In the data rows, zero lies at 4.5, halfway between 4 and 5.
Here are some numbered points:
[9 0 0 5 8 4 0 0 5 9 7 0 7 4 6] 0
[4 5 4 4 6 4 4 4 2 6 5 5 4 4 5] 1
[3 0 1 4 9 2 1 0 4 9 7 3 4 0 9] 2
[5 3 4 4 4 6 6 4 4 4 4 4 3 4 6] 3
[7 3 6 5 4 2 5 4 6 3 3 2 8 6 4] 4
[2 6 4 1 5 7 9 4 0 5 7 5 5 4 4] 5
[6 5 5 4 5 4 5 4 5 3 5 4 3 5 3] 6
[2 6 4 3 5 4 7 6 6 3 3 7 4 6 4] 7
[5 3 4 7 2 6 6 5 5 7 4 5 1 4 8] 8
[2 7 9 4 5 0 1 7 1 9 5 9 7 0 7] 9
[7 8 7 8 0 5 2 8 7 6 6 5 9 7 0] 10
[7 4 5 3 4 6 4 5 7 1 6 2 5 7 2] 11
[7 3 4 5 6 3 3 3 2 6 5 2 7 4 5] 12
[3 5 5 4 5 3 2 4 0 7 5 5 5 2 5] 13
[3 5 5 3 5 5 4 4 6 4 6 5 6 5 5] 14
[3 3 2 4 5 7 2 1 5 7 7 4 4 5 6] 15
[4 5 6 5 2 3 6 5 5 4 3 4 5 5 4] 16
[7 3 4 5 6 4 4 4 5 4 4 4 4 4 5] 17
[4 5 5 6 4 4 3 5 5 6 4 5 6 5 5] 18
[2 7 6 5 3 4 8 7 6 2 1 7 4 6 4] 19
[4 3 3 6 4 7 0 4 7 7 6 5 6 5 6] 20
[5 4 5 5 4 3 4 5 4 5 4 5 4 3 5] 21
[4 5 4 5 4 5 4 6 4 4 4 5 5 4 4] 22
[8 0 1 0 5 9 9 1 3 2 9 0 5 7 5] 23
[4 4 6 5 4 2 5 6 4 5 3 6 5 3 5] 24
[5 5 4 3 5 5 5 4 4 4 6 3 4 6 3] 25
[5 3 6 4 3 2 6 5 5 3 2 5 4 3 5] 26
[7 4 6 4 4 4 2 4 4 5 7 3 9 3 4] 27
[5 4 3 2 7 6 6 5 7 0 6 4 4 7 3] 28
[3 5 4 5 6 4 3 3 2 6 6 4 5 5 4] 29
[4 5 6 5 2 3 6 6 6 4 3 5 6 5 4] 30
[6 4 4 5 4 5 3 5 5 4 5 4 4 5 4] 31
[6 3 4 4 5 5 5 3 4 4 5 3 4 5 5] 32
[6 4 6 4 3 4 4 4 4 5 6 4 7 3 4] 33
[3 5 5 3 3 7 2 5 8 3 7 6 7 7 3] 34
[3 5 5 5 3 5 6 5 4 5 4 5 3 4 5] 35
[3 5 4 5 4 6 8 5 5 4 1 5 3 5 6] 36
[4 6 4 5 5 5 4 5 4 5 5 6 4 4 4] 37
[8 2 5 5 2 4 7 2 4 2 4 1 4 5 3] 38
[5 5 5 4 5 5 4 5 6 3 5 5 5 5 4] 39
[4 4 4 3 6 4 4 2 3 6 5 5 3 3 5] 40
[5 2 5 3 4 6 5 3 4 3 6 4 3 2 6] 41
[2 3 5 2 9 3 5 3 4 4 3 5 2 2 8] 42
New points follow, each followed by the numbers of its three nearest points above by angle, seen from the average point of the numbered points, smallest number first.
[5 2 4 6 3 5 3 4 6 6 5 4 5 4 6] 0 8 20
[5 4 4 3 4 6 7 4 6 1 4 5 4 5 4] 7 11 28
[2 6 3 3 5 5 7 6 6 3 3 7 5 6 4] 7 19 36
[4 5 3 4 7 5 3 2 3 6 6 4 5 5 4] 1 15 29
[4 4 3 5 3 5 7 6 2 5 2 4 5 5 5] 22 35 36
[1 9 4 5 6 6 1 4 1 8 8 9 1 1 3] 1 13 37
[3 3 4 5 6 3 5 5 4 6 3 5 2 3 7] 8 21 42
[5 3 5 3 5 6 5 4 4 4 6 5 2 3 5] 3 40 41
[3 6 4 4 5 5 4 4 4 5 5 6 4 4 5] 1 37 40
[8 3 5 7 2 4 0 7 6 3 5 4 5 4 3] 10 27 31
[6 4 6 5 3 4 3 5 5 4 6 3 6 5 2] 10 11 27
[4 6 4 4 6 4 5 4 2 5 4 5 3 4 4] 1 37 40
[5 6 6 4 2 5 5 6 4 4 5 4 6 5 3] 10 16 30
[4 6 4 5 5 5 4 5 4 5 5 5 5 5 4] 18 22 37
[4 3 5 4 4 5 5 4 5 5 5 4 5 4 5] 3 8 41
[2 8 4 5 5 4 4 8 5 6 4 8 5 4 5] 7 22 37
[6 4 3 7 4 6 3 6 7 4 4 3 4 7 3] 10 11 31
[4 3 5 3 4 5 5 4 4 5 6 5 4 4 6] 3 5 41
[3 5 6 9 0 2 0 6 1 9 0 6 3 0 8] 9 21 24
[7 3 2 6 4 5 2 7 4 3 5 5 5 3 5] 17 22 31
[5 4 4 4 5 5 5 4 6 4 5 4 4 5 4] 6 11 28
[5 4 5 4 5 4 4 3 4 3 5 4 3 5 4] 6 25 32
[6 0 8 4 0 0 7 6 6 3 0 5 4 0 7] 21 24 26
[4 5 5 3 4 4 6 2 5 5 5 3 5 5 4] 5 25 38
[4 5 3 5 8 4 4 4 3 6 4 5 3 4 5] 1 40 42
[3 6 4 5 5 5 4 4 6 6 4 5 5 5 5] 18 20 37
[3 5 4 5 7 5 3 2 3 5 5 4 4 5 4] 1 29 40
[4 4 3 4 4 6 6 3 6 3 4 4 4 6 4] 7 28 36
[5 1 3 5 9 2 2 0 5 8 5 4 3 2 7] 0 2 40
[4 6 3 5 5 7 4 5 3 5 5 5 5 5 4] 5 22 37
[2 0 7 3 2 4 3 5 5 4 6 3 4 4 6] 26 34 41
[4 4 4 5 5 5 5 4 6 5 5 5 4 5 6] 8 15 36
[6 1 4 6 0 6 3 4 8 3 5 2 2 6 4] 11 31 38
[4 5 6 4 6 5 4 5 4 4 5 4 6 5 5] 9 14 39
[9 2 3 7 3 3 5 5 7 5 2 2 7 5 4] 4 17 38
[5 4 4 4 4 5 5 4 5 4 4 4 3 4 5] 3 8 36
[3 4 3 6 5 2 4 3 6 6 2 7 1 2 5] 21 40 42
[5 6 5 3 6 6 3 3 4 4 8 4 5 5 3] 14 25 34
[5 6 6 5 3 5 5 6 4 4 5 4 6 5 4] 10 16 30
[6 3 5 4 4 5 6 4 4 3 5 2 4 4 4] 23 32 38
[7 2 6 5 4 3 4 5 5 4 4 3 5 5 5] 4 17 38
[5 4 3 3 7 5 6 5 7 1 5 4 4 7 3] 11 28 39
[6 2 3 4 5 5 7 3 6 2 3 4 2 4 5] 3 17 32
[9 0 0 5 8 3 0 0 4 9 8 0 6 3 6] 0 2 12
[6 4 4 5 4 4 4 4 3 6 4 3 5 4 5] 0 12 13
[3 6 6 4 4 4 6 5 4 4 4 5 5 4 4] 7 16 19
[5 6 6 5 3 4 5 6 5 4 5 4 7 6 3] 10 16 30
[6 4 5 5 4 5 3 4 4 6 7 3 7 5 4] 12 27 33
[9 3 6 7 2 3 0 8 6 4 6 4 4 4 2] 10 27 31
[4 4 6 5 4 3 5 6 5 5 3 6 4 3 5] 21 24 26
[9 0 6 4 1 4 7 9 3 1 1 4 4 1 6] 3 21 26
[5 4 6 5 4 3 4 5 4 4 4 3 7 5 4] 4 16 27
[3 4 5 4 5 4 5 4 3 5 4 5 3 3 6] 1 40 42
[5 6 5 5 4 5 4 5 4 4 5 4 5 5 3] 10 22 39
[2 6 3 3 5 5 8 6 7 3 3 7 5 6 4] 7 19 36
[3 7 4 4 5 5 4 2 4 6 5 5 5 5 4] 1 29 37
[7 3 4 5 7 4 4 4 6 5 4 3 4 5 4] 0 17 32
[3 6 4 5 4 5 4 5 4 6 5 6 4 4 5] 22 35 37
[6 5 4 5 3 6 4 5 5 5 5 4 6 6 4] 10 31 34
[3 5 4 2 7 4 8 6 6 0 2 7 3 6 5] 7 19 28
[6 3 6 5 4 3 4 5 5 4 4 3 5 4 5] 4 21 26
[6 7 5 4 7 3 5 4 4 5 5 5 4 4 2] 1 6 37
[3 8 3 5 7 6 3 6 3 4 7 8 4 5 2] 1 22 37
[4 3 3 3 7 4 5 0 2 6 6 5 2 1 6] 2 40 42
[6 4 5 5 4 3 4 5 5 4 4 3 6 5 5] 4 16 30
[5 5 3 5 7 4 4 4 2 7 4 5 4 3 5] 1 13 40
[4 4 4 4 5 4 4 3 3 6 5 5 3 3 5] 1 13 40
[5 3 5 4 4 3 6 5 5 4 3 4 3 4 5] 16 26 36
[5 5 4 5 4 5 4 5 4 5 5 4 5 5 4] 10 22 31
[2 4 4 4 7 3 5 4 3 5 3 7 1 2 7] 1 40 42
[4 7 3 4 4 8 5 3 1 6 7 5 5 5 3] 5 29 37
[2 5 5 3 7 4 4 5 5 5 6 6 2 4 5] 37 40 42
[7 5 4 4 5 7 5 4 6 4 7 3 7 7 3] 11 23 25
[6 3 6 5 4 5 5 8 5 0 3 5 0 5 3] 6 26 31
[5 4 5 4 4 4 6 4 5 3 4 4 6 6 4] 4 16 30
[8 3 5 4 4 6 4 5 8 2 7 1 6 8 2] 11 28 31
[4 5 4 5 6 5 4 3 4 5 5 4 5 5 4] 1 15 29
[3 4 5 4 3 5 4 5 8 3 5 5 7 6 4] 14 34 39
[5 3 5 6 1 6 5 5 5 4 4 4 4 3 5] 3 8 35
[4 6 3 5 6 6 3 4 4 6 6 6 5 5 4] 1 29 37
[4 5 4 3 5 5 6 4 3 4 5 5 4 4 4] 1 5 7
[6 3 4 6 4 3 4 3 2 7 4 3 6 4 5] 0 12 13
[5 6 6 4 6 2 3 5 5 6 5 5 7 4 4] 9 18 27
[4 4 4 4 5 4 4 2 3 6 5 4 3 3 5] 1 2 40
